128 stands for zero in the data rows.
Here are some points, each followed by its number:
[134 146  39 119 149 239 100 112 123 112 136 147  99 132 156] 0
[108 144 139 133 140 132 152 109 129 122 102 133 101 166 196] 1
[128 141 152 135 105 108 118 110 164 163 154 113  86 136 134] 2
[131 117  65 156 169 174  88 116  90 116 100 154 101 125 131] 3
[148 136  21 152 152 180  68 145 122 118 147 110  94 130 145] 4
[ 71 153 154  94  92 107 192 125 156  95 149 138 152 157 166] 5
[132 123 100 109 162 193 140 111 121 125 183 165 122 120 162] 6
[143  89 147 106 117  81 123 142  97 159 128 107 158 117 121] 7
[173 120 153 138 124  84 123 141 139 198 130 101 139 137  66] 8
[156 148   6 206 147 235  50  99 146 150 101 109   9 155 147] 9
[137 151  49 163 139 204  81 111 123 112 118 134  74 119 227] 10
[149 125   7 192 169 255  69  72 128 121 117 125  14 173 176] 11
[ 94 117 104 118 137 164 117 149 142 169  85  84 103 172 149] 12
[131 117 151 120 133 116 126 125 138 146 119 139 143  94 110] 13
[ 96 140 195  77 127  43 169 153 139 125 133 102 235  74  99] 14
[143 170  31 216 150 230  60  90 150 114 105 119  19 168 175] 15
[133 123 134  90 123 173 134 122 114 114 136 153 164 146 177] 16
[136 155 108 141 122 206 101 105 120  82 122 129  86 122 136] 17
[122 134  95 137 151 156 121 153 131 139 119 100  88 136 107] 18
[139 104 120 151 114 116 135 123 119 139 134 124  88 158 147] 19
[114 137  98 144 145 135 122 117 149 117 128 115  90 121 141] 20
[150 103  94 156  98 124 113 165 137 109 114 137  98  99  91] 21
[119  96 187 117 114  90 170 137 151 111  98 138 193 117  81] 22
[ 98 143 145 109 116 124 113 121 132 118 122 136 119 159 169] 23
[194 125 214 119  90  31 151 161 135 199 128  67 182 108  63] 24
[104 131 148 144 143 115 124 127 143 171 112 134 137 141 143] 25
[116 138 137 126 108 136 110 142 120 148 106 117 132 118 110] 26
[  8 169 255  77  90 107 222  97 144  91 125 200 255 168 200] 27
[ 35 130 177  92 132 135 154  95 156  42 143 173 150 141 206] 28
[171  84 101 110 101  49 138 131 143 177 137 100 142  82  68] 29
[130 173  40 151 134 197  58 133 121 124 144 130   0 175 144] 30
[141 127 100 126 154  95 129 123 108 142 113 120 154  79  64] 31
New points follow, each followed by the number of its nearest point above, looking only along the 3 directions in which the numbered points spread most.
[ 86 102 125 153 143 112 152  93 165 120 114 144 100 121 141] 23
[121 123 102 175 135 116 126 112 181 164 121 117  93 160 167] 12
[ 88 138 161 127 103  90 139 146 119 188 113 151 127 147 163] 25
[126 120 143 171 111 105 110 128 173 160  96 138 118 136 156] 2
[160 135  77 152 143 192  86 127 143 142 122 152  44 152 112] 4
[169  87  22 142 149  88 117 119 139 166 134  75 117 115  76] 21
[ 55 144 151 135 147 102 141  96 150  74 125 187 144 155 172] 5
[141 130  81 156 146 189 108 126 104 130 150 111  99 137 160] 17
[125 169 119 153 124 152  96 133 140 110 153 167  99 152 157] 20
[141 141  86 130 137 255  81 100 125 125 127 132  78  92 150] 0
[148 149 142 107 143 122 139 118 140 130 149 112 125 116 113] 26
[118 110 114 132 152 135 138 136 111 152 143 115 126  99  94] 21
[169  81  66 154 141  84  94 127  79 187 139  88 109 128  75] 21
[168  91 137 130  99  75 132 182 120 131 138 125 174  67  37] 29
[ 56 122 173  99 111 151 161 112 125  87  98 149 148 134 161] 5
[159 130 144 133 122  79 128 126 112 169 117  72 151  99  46] 29
[132 130 102 145 153 108 119 134 106 154 115 117 124  85 106] 21
[114 122  46 141 132 203 113  99  95  85 154 150 123 152 165] 0
[156 126 171  81 120 123 124 141 112 104 159 158 201 112 113] 22
[178 106  88 121 136 116 127 151 138 176 132 107 102 103  91] 21
[176 111 123 115 135  80 113 143 113 159 127  91 145 109  83] 29
[157 146 114 142 107 112  85 130 109 134 122  81 108 117  98] 21
[137 119 201 120 111 104 146 123 129 129 108 127 133  89  70] 7
[111 135 135 127 131  95 123 100 147 124 159 133 140 141 171] 23
[132 117 181 133 114  42 103 142 150 211 106  72 172  94  67] 24
[164  86 159  92 160 130 152 156 112 144 111 123 178  90  81] 31
[139  99 170 104  99  64 147 146 129 149 124 135 183  61 112] 22
[129 167  25 156 188 255 118 103 149  57 128 187  67 186 211] 10
[130 106 103 137 119 215  96 109 132 100 152 161  92 136 141] 17
[157 118 103 138 136 215  95 137 102 110 167 106 110 118 117] 3
[183  97 137  75 137 102 146 136  97 120 154 158 189  89 102] 31
